(in the rows, 128 means zero)
Each path is a new rotation, seen through one point. The rows after it are directions, each followed by how far the rotation turns it, in degrees a step (0 if it stays put).
Each turn is a multiple of 5 degrees from 10 to 175, or 0.
Each row of a path follows its step; steps can be skipped.
Rotation 1:
step 0: [136 120 134 113 134 142 127 121 122 116 136 140 123 135 139 133 120 123
 114 138 131 127 121 117 132 123 137 130 119 130 134 136 140 123 137 126
 124 130 125 134 140 138 119 138 109 125 128 110 121 132 129 137 131 127
 129 122]
step 1: [128 129 131 137 144 122 128 131 131 134 130 128 128 132 124 133 119 135
 129 139 119 133 133 131 123 120 127 112 135 142 125 140 127 113 148 138
 111 129 131 122 135 120 122 127 114 120 133 125 132 117 141 146 125 128
 126 134]
step 2: [129 138 133 126 130 134 138 138 133 133 136 120 110 139 135 131 130 138
 120 147 125 131 133 136 124 136 121 133 130 125 118 126 129 118 112 123
 120 133 127 139 138 131 135 117 131 120 120 115 146 131 138 141 134 130
 126 127]
step 3: [133 124 138 137 133 128 129 118 130 123 128 135 143 135 132 126 129 146
 118 135 116 123 134 126 130 126 124 132 126 107 131 122 121 127 131 125
 134 135 129 136 132 130 124 122 104 120 139 103 135 132 124 119 136 128
 128 134]
step 4: [134 136 128 144 128 137 134 126 128 132 121 130 129 115 126 113 115 130
 109 136 122 140 129 133 121 134 131 125 122 131 119 132 116 130 140 123
 130 116 128 128 131 133 124 115 114 110 136 136 116 128 138 137 139 129
 126 126]
step 5: [116 123 142 139 125 144 131 136 136 123 122 126 121 128 137 123 126 127
 129 134 116 129 139 145 115 142 122 134 119 128 128 129 134 125 127 119
 122 122 123 125 135 133 138 144 127 136 142 122 129 118 151 120 131 130
 127 129]
step 7: [128 139 122 141 117 130 136 115 124 123 125 121 131 118 118 126 128 124
 133 128 129 137 140 138 128 130 125 125 128 116 128 132 115 135 122 139
 137 137 116 139 129 141 122 120 127 133 116 130 120 120 140 121 150 139
 127 138]
step 9: [118 134 125 132 113 126 121 128 144 126 136 122 128 126 117 128 121 116
 132 125 126 123 137 120 127 132 128 127 138 135 134 130 138 133 151 131
 148 123 132 126 115 135 128 139 123 131 126 123 133 109 134 138 130 124
 140 115]
step 10: [128 129 114 124 108 133 119 135 122 131 126 115 130 125 116 140 131 133
 135 136 132 140 137 138 133 129 120 132 130 131 129 125 122 135 140 133
 126 131 127 149 124 126 129 131 150 129 126 126 136 122 135 133 118 140
 136 142]
[131 131 129 123 128 128 127 124 125 128 129 131 126 129 126 129 126 124
 131 124 132 130 133 131 129 130 127 127 132 127 131 128 132 125 130 129
 128 131 128 128 130 130 126 131 127 129 126 131 130 127 128 129 129 128
 128 127] => 40
[128 124 130 130 130 127 126 129 130 128 130 126 126 129 126 131 127 125
 125 125 130 129 129 128 125 127 127 128 127 133 127 125 129 126 131 125
 125 132 127 124 127 129 131 126 127 129 129 130 126 124 131 128 128 125
 126 124] => 95
[129 129 128 131 127 126 130 127 124 126 130 125 125 129 124 125 130 127
 125 127 131 129 128 127 129 127 129 127 127 128 130 128 129 127 128 124
 128 132 127 130 127 127 127 124 129 128 130 125 131 129 124 123 129 131
 128 132] => 90
Rotation 2:
step 0: [135 121 137 139 132 128 125 137 122 122 132 116 137 143 125 131 128 126
 133 129 128 135 142 120 145 118 117 127 137 133 124 113 133 126 139 119
 131 129 130 127 137 121 124 127 118 135 124 122 127 119 128 125 133 118
 133 125]
step 2: [123 131 124 123 146 129 123 122 124 127 119 130 136 124 127 123 134 134
 119 125 119 132 118 132 131 124 114 128 122 128 143 129 125 136 114 127
 127 130 136 134 137 137 126 121 114 129 139 119 127 132 127 140 145 128
 129 126]
step 3: [135 139 122 146 124 124 130 125 122 131 145 125 148 130 120 124 109 129
 124 127 128 131 135 139 129 120 130 130 133 129 136 128 132 124 133 121
 113 118 134 119 129 131 119 131 124 129 132 137 136 133 131 134 127 123
 134 133]
step 4: [122 131 135 119 130 130 123 117 131 109 128 128 129 124 123 129 127 121
 135 129 133 122 129 129 132 130 129 113 115 124 128 149 134 111 145 134
 123 130 119 128 130 127 124 127 116 123 134 131 132 125 124 115 131 128
 132 129]
step 5: [125 124 114 118 121 121 138 128 132 115 124 122 141 120 132 121 141 123
 124 131 126 131 125 123 127 130 130 131 121 125 140 121 121 138 129 147
 123 132 133 123 128 127 129 133 125 123 125 132 122 132 140 134 129 140
 142 118]
step 7: [129 128 133 117 135 140 131 136 139 142 130 135 119 122 116 121 120 134
 127 129 132 125 126 121 120 141 132 127 127 122 127 140 131 131 142 131
 115 110 122 125 127 131 135 126 121 129 117 130 128 135 131 119 123 123
 128 118]
step 8: [124 135 139 115 122 128 129 127 134 126 137 121 125 121 129 122 122 125
 113 126 117 126 135 126 132 123 124 121 126 122 135 117 128 129 136 131
 143 134 131 123 125 118 141 127 132 124 119 119 119 131 131 126 135 148
 119 129]
step 9: [120 133 122 137 118 124 127 130 134 133 115 138 128 133 128 143 130 128
 123 135 136 137 123 131 119 128 133 126 125 124 133 113 136 123 130 131
 129 128 136 136 119 121 137 134 134 118 129 137 129 135 127 131 111 125
 113 138]
step 10: [129 120 130 128 129 136 134 133 125 131 138 134 112 122 135 135 128 136
 126 125 118 116 114 131 130 151 130 127 134 127 126 140 137 125 117 134
 119 130 127 133 120 135 130 126 138 120 138 117 127 135 129 127 129 128
 121 129]
[128 125 131 128 130 128 128 127 129 130 128 127 124 131 126 126 124 129
 128 130 126 127 129 128 130 125 129 129 132 124 131 131 126 131 125 126
 121 130 128 129 126 127 125 133 129 128 130 128 132 131 131 128 130 126
 127 128] => 95
[127 130 129 128 129 130 129 123 130 129 130 127 124 127 129 131 128 124
 130 126 130 131 122 129 128 129 130 128 127 127 122 130 130 130 127 128
 126 127 125 127 125 126 130 126 124 128 128 128 127 128 132 128 129 124
 129 129] => 125
Rotation 3:
step 0: [124 145 130 113 126 122 124 136 124 145 130 115 119 139 135 147 123 141
 134 129 132 115 132 134 116 137 115 125 136 127 121 141 131 150 125 132
 135 124 120 120 131 126 127 127 127 135 131 140 139 126 135 128 126 128
 131 128]
step 2: [126 132 143 126 136 138 132 114 132 137 125 134 128 153 134 128 118 121
 127 128 128 124 133 122 128 115 120 127 133 133 137 125 131 138 132 134
 124 133 141 135 154 127 124 117 128 133 132 132 129 140 135 125 130 145
 118 135]
step 3: [130 126 134 131 126 134 122 122 135 123 134 111 133 112 127 111 130 121
 131 131 140 125 125 118 124 126 114 135 134 142 150 124 127 117 132 130
 130 122 130 130 138 118 114 128 141 131 133 125 138 127 121 135 138 147
 124 136]
step 4: [137 135 132 115 132 133 121 120 146 132 123 118 134 122 136 121 124 133
 131 124 131 129 128 126 118 127 115 143 122 126 141 126 127 142 117 132
 119 139 135 137 123 123 131 140 107 133 145 129 122 132 126 134 145 129
 138 120]
step 5: [129 128 119 120 126 121 121 128 137 117 127 108 131 127 142 120 135 134
 125 137 128 117 137 139 126 126 115 131 119 134 120 142 130 135 119 134
 118 125 127 108 121 142 121 124 130 118 136 125 147 130 123 133 139 122
 131 133]
step 7: [118 126 129 134 123 133 121 141 123 136 119 126 129 132 132 142 123 116
 142 123 139 128 144 126 134 116 112 125 123 129 129 138 129 132 124 139
 125 124 128 123 134 146 126 126 130 138 123 123 143 120 136 132 114 146
 120 142]
step 8: [123 119 137 122 131 136 124 137 122 137 129 123 118 141 138 139 131 124
 136 135 134 118 123 126 116 133 117 126 127 142 149 118 127 127 129 133
 135 129 126 124 130 117 129 124 132 151 115 139 124 125 134 130 138 146
 132 117]
step 9: [131 119 139 128 135 137 121 138 129 132 124 120 127 130 135 130 140 141
 110 135 141 128 132 132 133 127 106 147 129 130 133 124 129 137 122 130
 138 135 128 142 132 117 118 127 122 121 139 134 129 133 132 136 123 140
 114 138]
step 10: [125 125 143 122 136 130 139 115 126 125 128 106 136 137 137 130 127 139
 139 137 128 113 123 127 130 132 121 138 136 119 140 131 136 129 125 133
 128 124 133 121 134 122 126 128 132 115 139 119 128 152 124 123 145 130
 128 124]
[126 123 130 126 126 130 127 129 123 129 129 128 122 129 130 129 129 125
 129 125 128 127 130 128 128 128 128 127 125 130 129 130 125 130 130 123
 130 129 131 132 131 128 126 129 132 129 128 131 126 130 128 126 125 128
 127 129] => 55
Rotation 4:
step 1: [143 119 130 125 124 117 126 124 118 144 120 131 124 125 117 128 123 138
 130 137 124 120 130 125 115 128 118 122 132 124 133 126 140 117 119 121
 118 128 136 140 147 127 125 133 125 139 131 139 117 138 137 127 128 121
 142 133]
step 2: [138 114 110 135 140 130 116 130 132 129 131 137 122 134 128 131 119 135
 134 137 121 118 139 136 125 126 117 116 132 128 123 124 132 126 118 112
 130 115 143 138 126 135 127 129 127 146 134 132 125 123 134 124 129 136
 130 140]
step 3: [150 124 122 134 114 125 117 130 134 129 131 130 123 122 124 136 125 131
 128 138 125 120 129 135 132 118 122 124 138 120 131 114 124 130 124 134
 130 139 135 137 120 128 130 128 139 144 136 135 145 142 141 124 124 137
 125 138]
step 4: [126 129 120 131 125 130 118 134 136 121 117 122 122 124 121 134 129 124
 116 145 133 113 134 134 127 120 113 120 140 115 121 133 129 124 128 120
 142 140 137 126 117 133 114 116 132 129 135 130 131 145 117 127 127 126
 133 134]
step 5: [133 112 123 116 126 110 123 122 126 128 110 138 115 113 110 129 131 123
 128 124 115 115 130 133 129 124 125 136 130 118 126 130 130 133 130 126
 129 134 131 124 129 124 112 119 125 135 135 131 136 141 126 128 129 113
 132 130]
step 6: [129 120 126 121 146 132 122 118 135 120 132 136 128 120 101 132 129 136
 114 134 121 117 140 137 129 121 120 129 126 127 136 123 125 132 108 122
 123 119 130 136 131 134 118 121 121 129 125 126 128 135 126 127 140 121
 130 129]
step 7: [134 111 129 137 122 120 123 122 123 124 138 138 126 132 112 147 122 123
 130 125 128 120 136 136 120 123 125 133 130 136 128 127 129 135 102 139
 134 123 135 130 129 126 137 119 125 127 125 138 138 141 125 122 126 124
 124 138]
step 9: [136 118 117 129 118 125 116 132 130 137 118 128 116 122 120 131 131 125
 143 129 134 117 139 128 113 124 126 130 133 121 118 129 130 112 117 130
 125 118 132 119 144 118 129 125 139 140 130 135 116 136 120 130 135 123
 134 133]
step 10: [137 120 118 132 127 143 122 113 137 131 129 139 131 117 119 125 122 127
 130 136 129 115 145 125 126 124 127 122 125 120 118 119 139 131 127 117
 114 121 143 127 131 120 125 139 125 150 138 125 128 136 125 126 135 134
 131 129]
[127 125 126 126 129 129 130 127 131 127 125 127 128 125 126 126 128 129
 124 125 130 130 129 123 125 128 129 130 128 125 123 128 129 130 129 127
 126 133 127 125 128 126 124 129 126 127 128 128 130 130 126 131 129 132
 127 126] => 65
[127 128 125 126 128 127 131 127 126 126 126 130 124 130 130 127 127 129
 129 129 127 125 125 128 125 125 127 123 131 127 132 126 126 130 130 127
 129 130 128 131 124 127 128 132 131 130 130 125 129 128 125 130 126 132
 131 127] => 40
